One turn moves each row of this set onto another row. After a few examples, where does it send each row asked below?
z_642: [ 0.94  0.97  2.36 -3.67 -1.54  0.85  2.22  0.23  2.54  4.06  1.96  2.64
  3.39 -3.58  0.69  2.06 -2.35 -0.16 -0.58 -0.52  0.19 -0.52 -1.14]
z_645: [ 1.78 -3.71  1.50  1.91 -4.42  0.03  1.83  2.22 -1.00  1.31  0.76 -1.88
  2.05 -1.77 -1.26  2.46  0.16 -0.19  3.89 -0.41 -2.94 -0.75 -1.28]
z_679: [ 0.58  1.49 -2.42  0.06  0.48  1.74 -3.23 -3.16 -0.64 -1.88 -3.76  3.43
  1.29  2.83  0.73  1.26  0.73  1.18  2.20 -1.56 -1.21  1.02  1.31]
z_451: [ 2.84  1.67 -1.20 -0.45  0.04  2.65 -3.68 -3.10  1.20 -1.09 -3.55  3.17
  2.36  2.76 -0.17  0.14 -0.15  0.95  2.80 -1.43 -0.62  0.18  1.39]
z_517: [ 1.82  0.00 -0.43  1.47  3.33  1.27 -0.24  0.33 -0.80 -3.64 -1.15  0.30
 -1.70 -2.93  4.78 -0.63  0.16 -0.32 -0.68 -0.18  1.78 -1.99 -3.31]
z_675: [ 3.83  0.73  1.01 -0.60 -3.59 -3.45  3.03  1.00  0.41  3.64 -0.27  0.56
  2.14  1.02  1.30 -0.14  4.13  1.05  1.12  2.14  0.58 -3.40 -1.05]
z_97: [ 1.64 -3.01  2.92  1.10 -3.92  0.15  3.02  3.27 -0.22  0.55  0.11 -1.79
  3.36 -0.46 -1.94  1.23 -0.42 -0.23  4.07 -0.08 -0.83 -0.13 -0.77]
z_711: [ 1.49  1.38 -2.43  0.38 -0.13  2.04 -5.01 -3.04  1.11 -1.55 -2.68  2.71
  1.73  2.58  0.10  0.94 -0.01  1.47  2.27 -1.59 -1.08  0.42  0.62]
z_395: [ 0.46 -0.46 -1.38  1.62  3.40  0.69  1.09 -0.11 -1.51 -4.13 -1.34  0.99
 -2.16 -2.81  4.47  0.26 -0.14 -0.83 -0.81 -0.44  0.66 -1.20 -1.87]
z_931: [-1.95  0.79  1.16  2.41 -1.60 -1.02 -2.27 -3.17 -3.14  0.35  0.48  0.40
 -1.36  0.23 -1.60 -3.84 -1.80 -0.65 -2.02  2.43  1.79  1.72 -1.12]
z_791: [-2.17 -0.30  1.61  2.43 -2.00 -0.99 -1.74 -2.97 -3.05  0.34 -0.12  0.60
 -0.30  0.91 -2.16 -3.15 -1.91 -0.84 -2.43  3.93  1.44  0.72 -0.05]
z_222: [-0.80 -0.12  1.29  2.96 -1.66 -1.27 -1.19 -3.35 -2.17  0.68  0.67  1.01
 -0.98 -0.04 -2.60 -4.27 -2.41 -1.59 -1.68  2.50  2.27  1.10  0.12]
z_188: [ 2.98  0.06 -0.32  1.11  3.00  1.03  1.46  0.00 -0.27 -3.65 -1.41 -0.51
 -1.83 -3.28  4.66 -1.57 -0.29 -0.66 -0.29  0.28  0.74 -2.50 -2.09]
z_120: [ 1.24  0.80 -1.77 -0.21 -0.07  2.68 -4.27 -2.75  1.25 -2.01 -3.40  3.00
  3.06  2.70  0.45  1.68 -0.33  0.80  2.30 -0.03 -1.35 -0.70  1.26]
z_79: [ 2.52  1.87  1.58 -1.09 -2.30 -3.26  2.21  0.21 -0.08  4.37  0.02  0.19
  1.55 -0.77  0.73  0.24  4.54  3.12  0.97  1.84  0.64 -3.06  0.62]
z_275: [ 1.70 -0.72 -0.23  0.95  3.11  1.32  0.82  0.29 -1.05 -3.49 -1.41  0.26
 -0.89 -2.68  5.24 -0.29 -0.19 -0.78 -1.39  1.85  1.42 -2.99 -2.57]
z_979: [-2.76  0.51  0.52  2.39 -0.77 -1.39 -1.25 -3.46 -3.58  0.16  0.03  2.51
 -1.35  0.36 -1.36 -2.62 -1.30 -1.43 -2.10  1.88  2.15  2.02 -0.14]
z_580: [ 0.93 -3.23  2.15  1.25 -2.58  0.59  2.02  2.70 -0.58  1.43  0.83 -1.93
  2.94 -2.59 -1.84  2.05 -0.08  1.93  4.39 -0.48 -0.42 -0.02  0.93]
z_650: [ 1.67  0.98  2.00 -3.47 -3.28 -0.01  2.80  0.25  3.32  3.02  1.83  2.54
  4.06 -1.59  1.11  1.52 -2.36 -2.25  0.27  0.18 -0.54 -0.77 -2.32]
z_204: [ 2.98  2.06  2.32 -1.30 -3.93 -2.63  1.84 -0.03 -1.42  4.30 -0.93  0.49
  1.48  0.13  1.67  0.65  4.71  0.78  1.79  1.90 -1.08 -2.78 -1.95]
z_211: [ 1.47  0.37  3.18 -2.07 -2.95  0.53  1.34  0.38  2.00  3.83  1.86  3.87
  3.15 -2.48  0.28  2.74 -1.38 -2.86 -0.27 -0.65 -0.45 -1.17 -3.32]

z_580 turns into z_79
z_211 turns into z_645
z_120 turns into z_791
And these:
z_395 turns into z_679
z_517 turns into z_711
z_650 turns into z_97
z_188 turns into z_451

One turn moves each row of this set onto another row. After a few examples, where does it send each row asked below?
z_565: [-0.79  0.69 -0.49  0.16  0.59 -0.41  2.31  1.62  4.05 -1.86  0.92  0.65
  3.05 -1.57  3.41  3.15 -2.55  2.66  2.26  0.81 -1.95  1.06  0.55  0.81
  0.88  0.25 -2.57]
z_280: [ 0.92 -1.07  0.01 -0.24 -1.31 -1.71 -2.64 -0.51 -2.35 -2.73 -2.77  1.07
 -1.97 -2.98 -3.27 -2.53  1.72 -0.53  0.55 -0.41  3.54 -0.62 -2.82 -2.30
  2.02  1.95  3.97]
z_669: [ 2.57  0.48  1.21  1.22 -1.79  0.60  1.01 -1.31 -1.15  2.77  3.69  4.76
  2.14 -1.36  0.34 -1.70  0.94 -1.12  2.65  1.77  0.23 -0.13 -3.27 -0.48
 -0.87 -1.75  0.50]
z_616: [ 0.33 -0.09 -1.10 -2.71  0.56  1.30  0.13  0.08  4.51 -1.63 -0.73 -1.48
  1.63 -2.42 -0.18  1.13 -0.75 -0.34 -0.86  0.91 -4.35  1.10  3.63  1.90
  0.70 -1.80 -2.54]
z_376: [-1.62 -0.06  0.68 -0.22 -0.53  2.91 -2.46  2.21  0.95 -0.09  4.15  4.33
  0.83 -2.12  0.69 -1.11  0.05  2.20  3.54 -0.31  4.34 -3.03 -0.43  2.48
  1.69  0.79  3.08]
z_814: [-0.52 -0.57  2.90 -4.28  2.55  1.21 -0.05  1.15  0.80 -1.11  0.16 -1.95
 -4.36  1.68 -1.45 -1.12  1.51 -0.62 -1.46  1.35  3.82 -3.72 -1.36 -2.75
 -1.64  0.13  1.94]
z_794: [-0.89  0.34 -0.95 -1.67 -0.10  0.88 -3.02 -0.34 -0.56 -3.16 -1.42  1.00
 -2.77 -1.97 -1.73 -3.17  2.86 -2.11  2.04  2.01  2.93 -2.15 -4.12  0.22
  2.68 -0.04  3.97]
z_64: [-2.50  1.53  1.43 -2.79  2.96 -0.91  0.48  1.27 -0.36 -2.75  0.41  1.60
  2.11 -2.95  0.49  1.32 -1.72  0.65 -2.07  2.04 -3.56  1.46  4.85  0.83
  2.89  1.44 -0.95]
z_901: [ 0.96 -0.28  0.76  1.00 -2.19 -1.44  0.79  1.16 -0.17  1.66  0.90  5.47
  1.99 -2.72 -2.01  0.04 -0.23  3.77  3.76 -0.42  2.65  0.43 -0.70 -0.26
 -0.56  0.40  4.51]
z_889: [-0.14 -0.29 -1.16 -1.90  0.74  0.29 -2.21 -1.83 -2.97 -1.28 -1.18  1.14
 -0.21 -2.07 -1.75 -3.29  2.34 -3.09  1.22  1.37  1.68 -1.40 -4.40 -2.21
  2.48 -0.76  4.25]
z_898: [-0.66 -0.24  0.47 -1.40  0.90 -0.11  0.68  2.06  2.92 -3.83 -0.29 -0.48
  0.11 -3.53  1.12  2.77 -1.37  0.27 -0.12  1.48 -2.95  1.59  4.15  0.11
  2.78  1.04 -3.56]
z_903: [ 0.34 -0.80  1.10 -4.18  2.75 -0.93  0.84  1.77 -1.97 -0.50 -0.36 -0.44
 -3.21  1.74 -2.51 -0.11  1.17 -0.47 -0.75  0.12  2.69 -2.14 -1.29 -4.93
 -2.26 -1.01  2.37]
z_144: [ 1.41 -1.13  1.54 -0.73 -0.99  0.03 -1.93 -2.41 -0.09 -1.40 -2.94 -1.33
 -0.88 -3.67 -2.23 -3.29  1.77 -1.46  0.28  0.87  3.75 -2.03 -4.05 -1.73
  2.25  1.71  3.45]
z_984: [-1.91  1.67  1.29 -0.41  0.31  0.06 -0.90 -1.31  1.79 -0.45  2.41  2.28
  4.07  0.77  1.87 -0.27 -2.31  2.36 -2.87 -0.65 -3.09  1.58  2.98  2.71
 -0.64  1.35 -0.24]
z_17: [-0.49  0.83  1.12 -3.23  1.54 -0.30  0.17 -1.07  1.93 -0.44 -0.98 -0.10
  3.52 -2.58 -1.43  0.02 -1.62  1.11 -3.49  0.73 -4.24  1.50  4.87  1.92
  0.45 -0.06 -0.19]
z_199: [-1.35 -1.05  1.56 -4.07  1.77  0.01 -0.44  1.97  0.55 -1.51 -0.92 -0.48
 -4.87  2.35 -2.42  0.07  1.54  0.70 -0.42  0.49  3.45 -1.72 -0.17 -3.74
 -1.66  0.01  3.94]
z_963: [-0.19 -1.23  3.17 -3.98  2.31  0.46  1.11 -0.51  0.13  0.41 -0.59 -1.73
 -3.20  1.77 -1.20 -0.35  1.50 -1.16 -1.13  1.92  2.40 -1.55 -1.62 -5.43
 -1.56 -0.25  2.89]
z_429: [-1.69  2.67  2.62  0.45  0.99 -1.95  1.82  0.77  1.08 -2.08  1.91  2.77
  2.59 -0.79  3.12  1.40 -2.39  2.45 -0.85  1.91 -2.29  1.51  1.35  1.82
  0.80  2.46 -2.24]
z_536: [-0.46 -0.38 -1.56 -0.65 -0.10  1.16 -0.29 -0.23  4.35 -0.20  1.35 -0.24
  4.62 -0.43  1.87  1.25 -2.64  2.68 -0.07 -2.27 -2.25  0.64  2.15  1.85
 -0.71 -0.55 -1.30]
z_968: [ 1.02 -1.59  4.27  2.27 -3.04  3.18 -1.61 -1.97  2.42  1.50  3.61  2.21
  0.40 -2.23  1.97 -1.66  0.41  0.03  1.40  0.74  3.15 -0.85 -1.27 -0.48
  1.06  2.61  0.73]

z_963 turns into z_814
z_898 turns into z_64
And these:
z_901 turns into z_669
z_565 turns into z_429
z_280 turns into z_889

One turn moves each row of this set onto another row. After a few examples, where does it send each row asked below?
z_418: [ 5.38 -0.04 -0.02 -1.58  3.07  0.27 -1.10 -0.21 -0.61 -0.18 -2.22 -3.36
  3.36 -2.01  4.34  0.40 -4.03 -0.33 -0.81 -1.51 -2.20 -1.00 -2.05  1.17
 -1.38]
z_548: [ 2.01 -1.15 -2.49 -0.55  0.64  1.39 -2.47 -0.63  0.21 -2.29 -1.09 -1.02
 -0.01  0.39  1.52  2.26 -4.93 -4.02  0.41  1.06  3.43  0.55 -0.01  3.72
 -1.48]
z_55: [ 1.90  2.52  0.74 -0.04  2.56  0.61  1.23 -0.19 -4.04 -1.65  1.38  4.74
 -1.25  2.30 -1.85  0.74 -2.20  2.96 -0.72 -0.26  0.73 -0.94 -1.59 -0.76
  4.67]
z_227: [ 4.42  0.82 -2.09 -1.39  3.40  0.12 -3.62  0.49 -1.42 -2.50 -1.69 -3.83
  1.00  3.77  1.43  0.31 -4.14 -0.48  1.22 -1.41 -2.00 -0.27 -2.93  2.17
 -0.86]
z_893: [ 8.56  1.83 -1.44 -2.39  3.10  3.13 -1.26 -0.50 -0.19 -0.69  0.01 -2.88
 -0.17  0.59  0.60 -1.13 -1.09  1.10  0.38 -2.19 -2.91 -0.42 -3.19  0.38
 -2.97]
z_394: [ 0.00 -0.49  0.65  0.74 -2.23  3.19  0.58 -0.54 -4.15 -2.30  4.55 -3.16
  1.26 -0.37  2.07 -1.35 -1.67  1.23  0.43 -1.13 -3.34  5.04 -2.01  0.58
  2.15]
z_41: [-0.38  1.22 -2.43 -0.96  3.94  3.17 -0.05  1.01 -6.92 -2.74  0.99  1.45
 -1.40  2.60  0.84  2.56 -0.25 -0.43 -2.79  2.27 -0.58  1.09  0.03  0.60
  0.56]
z_497: [ 2.70  0.42 -3.78 -2.42  1.84  1.72 -0.83  1.20  0.62  0.87 -0.82  0.58
  1.00 -1.29  2.44  1.53 -3.34 -5.07  2.03  1.06 -0.19 -2.42  0.24  0.70
 -1.94]
z_769: [-1.17 -0.19 -2.35 -0.70 -1.43 -0.94  2.39 -0.04  1.82  2.45  1.81  0.78
 -0.44 -2.53  1.97 -0.64  1.31  0.74  1.62  2.23 -0.21 -1.88 -1.60 -2.43
  0.77]
z_349: [ 1.78 -0.19 -3.06 -1.17  2.46  1.05 -2.22  1.00 -0.55 -1.27 -0.78  0.40
  0.69  0.52  3.19  1.45 -5.37 -3.74  1.45  2.09  2.11 -0.38  1.71  0.25
 -2.52]
z_599: [ 7.51  1.78  0.05 -0.98  1.63  1.37 -1.84 -0.45  0.16 -1.86  0.12 -3.29
 -0.99 -0.31  0.91 -0.73 -3.31  3.37 -0.29 -2.45 -0.16  0.26 -4.44  2.47
 -2.56]
z_143: [ 6.99  0.49 -2.94 -0.42  0.63  4.34 -0.97 -1.16  2.45 -1.09  1.49  1.57
 -1.57  1.89 -2.57 -0.57 -3.50 -1.17  0.35 -1.27  1.92  0.47  0.27 -1.03
 -2.23]
z_40: [-0.91  0.06 -0.54 -0.27 -0.73 -1.76  0.46 -1.03  0.07 -0.11  2.15  0.98
 -2.34  0.03  2.02 -1.17  0.46  2.74  3.07  4.10  3.06  0.25 -1.36 -1.83
  0.90]
z_683: [-0.41 -1.66 -2.82  0.80  0.23 -2.14  0.30 -2.13  1.64  1.45  1.79  1.95
 -2.10  0.95 -1.62 -0.06  0.97  0.28  1.62  1.33 -1.07 -1.20  0.05 -3.78
  1.74]
z_203: [ 0.71 -0.98 -0.69  0.24 -1.04  2.69  0.14 -1.47 -3.91 -1.16  4.30 -2.27
  0.38  0.80 -1.02 -0.74 -0.08 -0.86  1.58 -2.49 -6.35  3.11 -2.02  0.14
  3.28]
z_250: [-1.51 -0.21 -3.62 -0.35 -0.67  1.85  0.83  0.73 -0.45 -0.49  2.50 -0.46
 -0.40  2.12  2.95 -1.73  0.77  1.30  1.22  4.52  1.80  1.77 -0.01 -3.22
 -1.00]
z_399: [ 2.96 -0.53 -3.13 -1.80  0.20  1.88 -1.21 -0.52  1.46 -0.32 -1.16 -0.94
  0.29 -1.50  0.65  2.29 -2.90 -5.38  0.79 -0.10  1.07 -1.59 -1.44  3.98
 -0.90]
z_872: [-0.15  1.02 -0.57 -0.70  1.41  1.37  2.25  0.19 -3.83  0.15  0.87  1.68
 -1.07 -3.69  0.56  3.53 -0.16 -0.35 -3.97 -0.80 -0.98 -1.71 -2.56  3.09
  2.13]
z_78: [ 4.17  0.61 -2.39 -0.54  2.71  0.76 -1.98  2.13 -0.36 -0.99 -1.18 -3.64
  2.65  1.57  3.09 -0.02 -5.68  0.34 -1.24 -2.36 -2.37 -0.43 -2.06  0.34
 -2.10]
z_857: [ 2.99  0.86 -0.94  0.14  2.39  3.67  2.51 -0.61 -3.14 -0.59  1.53  3.87
  0.76  2.08 -2.55  0.71 -0.94  0.95 -3.68 -1.65 -1.88 -0.38 -0.04 -2.64
  3.82]
z_838: [-0.77  2.96 -3.08 -1.50  2.27  3.37  2.21  3.22 -4.91  0.13  1.76  1.91
 -0.62 -0.72  1.90  2.03 -0.24  0.22 -3.05  0.58 -1.64 -1.43 -1.77  0.54
  0.24]
z_190: [ 0.65 -1.30 -1.49 -0.64 -2.63  3.40  1.33 -2.27  0.31 -1.26  2.10 -1.77
 -0.60  0.02  1.97 -1.49  2.43  1.30 -0.06  4.03  3.38  3.10 -1.57 -0.15
 -0.25]
z_67: [ 2.83  3.10  2.13 -1.51  0.98  3.45  2.53 -0.85 -4.56 -2.28  1.33  2.55
 -0.42  0.16  0.45  0.05 -0.44  2.89 -0.83  1.34  2.70  0.32 -3.12  1.62
  3.94]
z_260: [ 0.00 -3.30 -1.62  0.30 -1.47 -1.24  0.42 -4.34  1.75  0.67  0.56 -0.17
 -1.30 -1.18 -1.40  1.06  2.39 -1.32  0.22  1.16 -0.01 -0.06 -1.47  0.34
  2.80]
z_775: [-0.48  0.00  2.29  0.11 -0.38  0.16  0.56 -0.58 -5.17 -1.38  4.11 -0.94
  0.79 -1.97  3.45 -1.20 -2.36  2.16  2.89  0.22 -3.29  3.47 -1.13 -1.03
  2.60]
z_958: [ 0.17 -0.69 -0.01 -0.14  3.12  1.18  0.11 -2.14 -5.85 -2.59 -0.11  1.38
 -1.67 -0.27 -0.39  4.00 -0.05 -0.78 -3.83  0.88  0.08  0.82 -0.86  3.13
  2.37]
z_390: [ 1.31 -3.10 -3.42  0.22 -1.52  3.12  1.13 -3.29  1.88  0.53  1.70 -0.82
 -0.33  0.94 -1.75 -0.54  3.02 -1.24 -1.58  1.18 -0.83  1.45 -0.12 -2.14
  0.65]
z_772: [ 0.39 -0.44  0.84 -0.19  0.79 -0.26  0.14 -1.48 -4.74 -0.29  3.59 -0.23
  0.13 -0.77  0.57 -0.52 -0.76 -0.07  4.05 -0.95 -6.45  1.58 -1.14 -1.47
  3.86]
z_793: [-0.44 -3.28 -2.54  0.65 -0.80  1.48 -1.03 -3.60 -0.26 -2.20  1.16 -1.61
 -1.10  3.41 -0.44  0.00  1.69 -0.75 -0.21  3.56  1.94  3.40  0.14 -0.59
  0.95]
z_629: [ 1.39 -0.67  0.62 -0.27 -0.34  1.04  0.13 -2.56 -4.15 -0.39  4.37 -1.40
 -1.63 -2.27 -0.94  0.05  0.99 -0.01  2.61 -2.13 -6.12  2.32 -2.51  0.74
  2.67]
z_161: [ 5.87 -0.03  0.26 -2.36  3.73 -0.41 -2.76 -1.66 -1.70 -1.62 -2.73 -3.59
  1.65  0.39  2.68  0.92 -2.47 -1.23  1.67 -0.53 -1.76 -0.82 -2.97  3.05
 -0.29]
z_353: [-0.12 -0.03  0.46  1.17 -0.27  1.97  0.11  0.11 -5.26 -2.05  5.32 -1.66
 -0.62 -0.76  2.34 -1.27 -2.12  2.71  1.09 -0.37 -3.57  5.00 -0.44 -1.88
  0.11]
z_701: [ 0.49 -1.06  0.04  1.22 -1.11  2.24 -0.96 -1.93 -4.69 -2.74  4.81 -2.62
 -1.78  0.49 -0.83 -0.35 -0.60  1.26  0.89 -1.69 -4.09  5.12 -2.02  1.17
  1.66]
z_740: [ 7.07  0.51  0.98  0.10  3.75 -1.15 -2.76 -1.33 -0.74 -2.14 -0.37 -1.62
 -0.99  0.08  1.34 -0.18 -4.94  3.77 -0.24 -1.91 -0.34  0.64 -1.76  0.10
 -2.47]
z_952: [ 0.67  0.26  1.02 -0.39  0.56  0.61  1.11 -0.38 -4.82  0.26  4.77 -0.37
 -0.55 -3.46  2.23 -0.99 -0.49  1.64  2.77 -0.46 -5.92  2.09 -1.03 -2.10
  1.16]
z_419: [ 7.19  0.83 -1.08 -0.95 -0.08  4.74  0.43 -1.00  1.92 -0.81  1.37  1.11
 -0.44 -1.34  0.63 -1.09 -3.67  0.25  0.11  0.08  3.77  0.93  0.05 -0.67
 -3.20]
z_622: [ 8.21  0.55 -0.59 -1.14  5.46  0.63 -2.37 -1.41 -1.27 -0.92 -0.59 -1.24
 -0.17  0.94  0.78 -0.55 -2.69  1.68  0.56 -1.47 -3.02 -0.16 -0.58 -2.02
 -2.68]
z_176: [ 4.18  1.49  0.39 -1.49  0.86  6.43  3.52 -1.27 -3.81 -1.13  1.32  1.89
  1.67 -0.04 -0.24  0.09  0.85  0.94 -3.86  0.09  0.34  1.05 -1.66 -0.05
  2.91]
z_215: [ 7.45  1.45  0.77 -1.71  1.25  1.86 -0.29 -2.00  1.32 -0.54  0.73  2.57
 -1.83 -2.21  0.56 -0.50 -3.58  0.30  2.93  1.01  3.79 -0.52 -0.45 -0.20
 -1.75]
z_125: [ 7.08  0.93 -1.16 -1.14  2.16  1.29 -1.48 -2.32  1.55 -0.71  0.74  2.93
 -2.85  0.98 -2.61  0.04 -3.16 -1.03  3.20 -0.30  1.96 -1.03 -0.16 -0.40
 -0.86]

z_250 turns into z_190
z_772 turns into z_952
z_143 turns into z_399
And these:
z_893 turns into z_161
z_857 turns into z_872

